In the rows, zero is written as 128.
One turn moves every row onto another: examples first, then more rows asked:
kopu: [111 123 107 118 140  84 117 127 118 111 139 145 137  86  84 125 146 134
 115 141 128 106 160 113 125 145  99 139 146 132 147 101 131 102 127 149
 144 108 125 151 151 139 132 134 143 113 124 141 142]
nofi: [ 95 138 134 111 143 110 118 114 149 139 146 120 139 129 137 149 142 131
 178 113  91 133 124 106 132 148 101 158 112 134 100 126 165 140 155 139
 115 105 116 102 155 116 149 101 121 120 129 140 133]
zelof: [150 123 152 171 124 148 135 126 151 127 101 124 108 148 140 118 118 140
  84 130 164 153 142 160 144 122 143 102 129 109 128 113 127 129 118 115
 124 124 121 104 111 135 112 149 152 132 128 101 143]
Tegi: [140 119 152 151 130 140 143 137 129 123 114 115 123 145 139 117 122 118
 101 168 155 133 105 159 136 120 161 118 128  95 136  97 116 129 112  92
 109 129 134 102 133 132 105 141 116 147 151 101 163]
mudek: [102 134 132 102 140 113 127 106 145 147 148 121 131 132 131 149 136 121
 179 118 100 133 124 103 133 146 103 164 103 134  94 129 169 140 153 140
 114 108 117 108 147 115 153 103 132 115 142 138 125]
zuzu: [119 130 130 123 130 116 120 120 125 135 142 140 143 116 136 150 168 139
 142 127 112 138 177  87  98 145  97 117 118 139 113 130 145 124 127 155
 161 122 116 148 133 102 152 128 132  98 144 144 117]
tera: [ 92 131 131 105 138 113 120  97 148 141 141 133 145 129 143 146 145 124
 172 116  85 134 120 121 124 149 107 158 111 128  99 138 171 130 147 147
 119 111 107 106 140 110 155 111 114 131 128 145 130]
Rugol: [ 81 128 100 105 134  98 115 132 136 128 173 133 121 110 109 150 119 133
 167 140 100 110 136 139 134 160 160 174 135 115 116 122 120 113 126 144
 103 106 104 119 147 141 120 123 129 129 128 144 125]
logid: [154 124 143 169 116 145 142 125 152 127 105 120 116 147 135 120 112 142
  75 131 170 152 130 154 137 122 142 104 138 116 124 119 133 132 122 106
 114 123 127 101 122 147 106 147 138 125 136 103 134]
Gaf: [103 118 103 117 144  83 113 125 118 121 134 151 143  89  83 117 144 123
 128 139 120 113 159 132 119 151 105 136 153 132 144 120 132 101 120 154
 147 111 110 153 146 141 120 144 141 126 115 136 144]
Guz: [ 85 129  97 117 145  82 118 136 124 119 165 124 129 111  96 155 120 132
 165 146  99 120 125 142 131 161 151 169 143 109 126 133 122 119 131 133
 104 116 106 131 143 135 131 119 133 140 133 150 130]
nemi: [161 133 150 140 130 144 141 147 137 141 135 106 133 158 146 108 107 111
 140 135 152 130  84 136 116  94 167 123 117 117 147 105 145 137  93 103
 113 142 127 112 119 116 103 124 104 144 130 129 157]
Lino: [160 132 148 144 123 142 139 141 138 149 133 102 131 154 151 107 107 115
 139 137 147 131  85 136 118  95 164 121 122 114 142 103 144 136  99  96
 106 141 123 108 128 114 105 127 102 141 142 110 155]
mitev: [125 125 129 115 130 115 123 117 119 141 145 140 137 116 126 149 166 128
 141 128 123 131 174  92  96 149  94 115 114 141 114 135 153 129 129 142
 158 117 123 146 127 103 144 124 145  94 150 142 109]
Vuvo: [ 84 136  97 116 136  92 112 146 133 115 165 119 126 109 102 151 117 145
 165 142 102 115 133 124 140 169 153 170 135 114 119 123 124 120 121 146
 104 116 115 127 154 149 127 116 131 136 132 140 134]
rotu: [158 127 145 135 130 149 139 137 135 143 131 110 128 159 150 107 102 107
 129 136 160 130  87 124 118  99 168 120 130 124 139  97 146 151 105  95
 115 139 123 117 125 118 106 123  98 137 137 117 153]
Git: [169 133 141 150 118 141 140 128 164 150 129 105 117 154 153 108  99 135
 109 111 174 144 119 122 128 107 147  99 142 133 142 121 156 143 103 111
 116 131 109 115 107 124  98 133 122 119 122 115 133]
liv: [105 115 109 112 141  91 120 125 116 122 145 157 132  80  86 127 143 118
 126 138 126 108 163 130 124 140 112 142 152 136 139 106 122  90 130 139
 137 103 111 146 145 137 125 140 143 109 117 144 140]
nub: [158 129 143 170 118 149 138 127 153 129 105 118 110 144 142 116 110 133
  77 135 161 147 138 153 143 120 141  94 136 106 127 112 128 120 115 110
 123 126 117 103 120 132 111 148 144 128 132  99 143]
vore: [172 138 146 158 113 143 132 133 163 156 123 105 118 147 154 109 105 129
 113 108 155 142 119 131 128 105 139  91 136 126 141 120 158 133 102 101
 115 129 107 108 108 113 106 128 126 123 118 113 137]
fevo: [ 90 133  97 107 139  92 120 139 132 112 166 121 112 111 101 155 115 126
 162 151 104 118 133 122 142 175 152 169 133 121 118 123 131 121 127 134
 101 114 115 125 146 149 125 108 137 136 136 143 129]
zup: [111 122  94 118 148  79 128 123 119 114 134 151 139  96  78 132 148 127
 114 146 123 111 158 133 122 137 104 141 151 122 142 110 130  97 135 148
 147 110 115 150 140 128 135 139 148 118 129 143 129]
Gen: [119 121  95 114 139  92 125 130 117 111 143 145 129  92  73 126 141 122
 113 141 129 109 162 120 122 146 103 142 143 139 140 104 132  99 126 146
 145 110 130 149 150 144 126 130 154 118 130 142 129]
kan: [111 126 130 118 129 113 119 107 119 139 137 149 146 116 130 136 168 127
 145 130 106 132 168 106  93 145 100 110 119 130 121 144 152 125 124 160
 165 127 107 152 128 103 154 140 131 103 135 144 121]
tefak: [140 118 152 153 128 151 139 135 122 119 109 123 125 151 138 122 118 116
  97 155 158 138  99 154 127 121 167 118 129 109 120 101 118 138 118  88
 111 130 140 105 136 142 108 137 114 145 151 104 151]
Fim: [118 125 118 119 137 107 123 112 128 140 140 146 137 122 134 150 169 131
 145 127 112 139 173 106 100 140  95 117 130 131 118 136 148 127 135 148
 163 117 102 149 119  90 147 124 142 103 140 141 107]
Zop: [177 141 147 158 114 135 134 129 165 147 123  99 115 150 145 105 101 137
 127 106 160 145 116 136 131 107 134  85 131 133 139 123 158 133 109 118
 113 127 110 115 101 120 105 127 123 127 113 117 135]
goga: [136 117 157 149 137 145 141 140 127 121 104 122 129 153 141 118 131 118
 106 167 159 134 106 163 130 121 161 123 119  94 132  97 117 132 112  94
 118 129 142 103 125 133 102 137 118 150 143 109 158]
vuged: [ 99 132 125 111 145 104 120 105 141 149 151 126 134 135 130 149 136 122
 185 111  86 136 117 123 125 137 104 162 121 129 104 132 161 141 157 137
 121 110 103 113 145 102 153 103 128 126 129 143 125]
bupeb: [169 136 151 160 120 143 134 135 162 146 127 108 110 149 152 107  97 132
 119 104 157 146 120 134 131 108 141  98 136 132 143 126 162 136  97 111
 115 130 106 111  98 118 106 129 134 124 112 125 141]
bino: [ 83 128  97 112 141  91 113 137 139 122 159 130 137 110 110 148 118 131
 164 140  96 127 135 143 134 169 153 176 137 118 112 130 129 113 122 149
 105 114 104 124 143 144 123 123 127 153 124 140 136]
simu: [165 131 153 135 129 133 138 138 134 140 136  97 129 157 148 105 106 119
 144 141 148 119  87 140 116 101 168 114 122 114 140  96 148 145  96 111
 108 134 128 117 116 115 105 123  96 140 136 120 151]
rele: [147 117 158 148 137 143 139 135 122 115 110 113 126 145 144 119 122 116
 102 166 153 128 106 165 131 117 155 121 127  95 117  89 115 132 111 101
 114 127 143 113 130 135 110 138 118 149 141 105 161]
sufu: [114 128 129 118 127 118 127 116 120 141 145 157 136 113 125 143 169 126
 150 127 111 139 176 100  95 136 106 110 117 141 118 135 138 109 138 148
 159 118 106 140 131 104 144 138 131  90 142 147 113]
fure: [160 125 150 172 121 147 136 131 150 127 101 117 112 138 141 124 115 140
  89 135 163 158 137 159 144 123 131  90 133 110 114 119 118 123 119 114
 118 125 124 114 113 140 110 143 143 133 123 104 139]
lipa: [ 92 132 131 101 136 113 127 101 148 145 149 135 134 134 136 144 151 123
 180 116  91 128 126 120 127 142 111 150 109 132 106 129 163 127 159 137
 116  97 106  96 146 112 143 109 115 109 130 146 119]

Guz goes to zup
nub goes to vore
Where do these go?
sufu goes to lipa
logid goes to Git
Vuvo goes to kopu
mudek goes to fevo
bino goes to Gaf
fure goes to Zop
goga goes to zelof

One turn moves every row onto another: examples first, then more rows asked:
Palo: [158 133 180 143 164 151 116 117 140 161 122 131 120 109 106 183 129 137
 150 129 161  90 149 140 132  95 144 141 145 144 100 114 141 139]
Koluz: [142 125 175 146 145 151 107 115 123 163 131 126 114  86  98 177 130 136
 133 118 172  87 139 148 133  89 142 146 150 130 111 107 141 143]
daten: [136 111  85 128  97 122 130 150 137 130  98 146 151 107 131 170 123  99
 113 116 177 126 124 113 130  53 150 118 138 135 129 144 114 170]
nagof: [148 155 113 153 147  99 112 159 110 163 155 129 162 110 117 168 121 116
 124 131 128  90 167 160  97  98 162 124 140 110 124 133 135 149]
Geliv: [153 135 178 141 150 150 109 115 136 160 120 133 119  96  97 183 125 133
 148 112 167  89 143 143 147  99 140 140 146 134 105 105 138 145]
kadi: [165 152  88 153 142 139 129 169 119 164 160 100 176 128  96 110 114 111
 129 128 151 115  98 153 125 106 160 122 129 111  88 121 118 151]
vige: [143 121 137 167 174 143 147 120 128 159 137 113 137 128 109 135 115 112
 198 120 184 116 132  99 123  99 114 154 126 128 117 115 150 136]
mezal: [167 146  90 156 144 132 127 170 114 164 165 104 177 126  97 110 122 107
 126 125 150 116 103 155 126  99 158 130 129 115  94 125 118 151]
did: [142 176 108 143 132 126 115 157 119 167 136 118 151 107 105 171  93 122
 134 112 129  91 145 158 123 118 164 103 143  90 122 101 136 154]
reg: [170 150  91 161 144 132 127 171 117 162 167 107 179 127  98 111 120 111
 126 130 150 116 103 150 122  99 159 133 130 114  88 126 120 147]
tasu: [144 104  95 135  88 117 124 144 137 134  91 140 160 113 136 171 125 101
 117 114 171 133 127 113 141  50 148 111 137 128 125 132 120 169]
Zemig: [152 144 125 135 127 124 139 109  86 151 137 127 120 147 131 126 126 118
 176 118 182  91  93 113 180  79 151 137 123 128 128 110 121 125]
dati: [138 134  78 142 111 147 146 139 148 123  85 136 143 131 146 170  93 123
 117 148 167 115 124 100 120  64 158 101 144 131 117 125 129 155]
Zar: [145 127 178 150 158 150 114 111 127 160 130 125 118  99 106 175 132 140
 131 140 169  84 148 141 120  88 144 146 146 137 107 115 146 135]
fibak: [141 122  81 116 107 141 144 150 150 131  80 127 148 127 132 176 110 106
 125 122 167 127 123 111 131  70 153  96 133 139 126 132 121 175]
sufeb: [135 119 133 162 157 145 142 124 124 161 137 115 134 113  98 133 113 110
 196  99 191 120 120 105 137 103 112 153 129 120 122 109 148 144]
lepaz: [139 133 125 130 123 135 144 109  75 155 138 109 119 141 128 121 128 121
 161 132 186  86  92 121 162  75 152 135 121 130 140 111 125 126]
zav: [126 113 135 166 149 146 141 119 109 163 143 108 131 101  99 126 119 112
 177 111 194 113 121 111 122  91 112 159 131 111 129 111 153 141]
zus: [148 125 128 128 139 126 145 109  80 153 141 112 125 154 135 124 140 117
 165 146 178  88 105 120 152  69 154 135 115 142 141 127 126 126]
Muten: [170 153  88 160 145 138 129 168 121 161 166 110 176 130  97 110 115 112
 130 128 148 113 101 149 125 106 159 128 132 112  86 121 120 145]
Vos: [135 155 113 136 133 121 115 162 100 173 146 108 153  96 101 168 117 113
 120 117 131  93 153 169 105 106 160 110 134 101 136 118 137 159]
zigi: [131 114 135 174 167 146 147 119 113 159 146 106 134 116 111 125 118 114
 178 131 188 110 131 103 108  89 114 160 128 122 126 120 158 136]
kosa: [158 179 107 163 146 107 111 156 124 158 145 139 158 117 121 170 100 123
 139 119 124  88 159 148 116 111 165 118 148 103 111 115 135 142]
vuta: [148 112  95 125 105 137 139 146 148 134  77 118 157 134 138 176 113 107
 128 128 160 133 132 112 139  63 151  91 131 134 124 124 125 170]
Lise: [158 137 129 135 141 115 142 111  91 151 138 129 128 159 135 128 135 115
 180 132 175  90 106 113 166  75 153 140 118 144 130 125 120 125]
favu: [136 124  77 153  98 128 134 141 139 123 100 154 148 113 144 163 108 118
 103 140 176 114 122 102 118  48 154 124 151 125 120 141 125 152]
vuk: [138 114  90 159  89 122 127 135 132 128  95 145 156 112 151 163 111 116
 103 138 172 119 124 108 126  40 155 121 149 117 117 127 130 151]
runa: [143 124  91 150 106 141 142 133 143 128  81 126 155 133 153 166  98 122
 114 153 162 121 128 105 122  55 155  98 144 124 115 121 136 153]

zigi goes to zav
dati goes to favu
Where do these go?
Lise goes to zus
runa goes to vuk
Zar goes to Koluz
reg goes to mezal
Vos goes to did

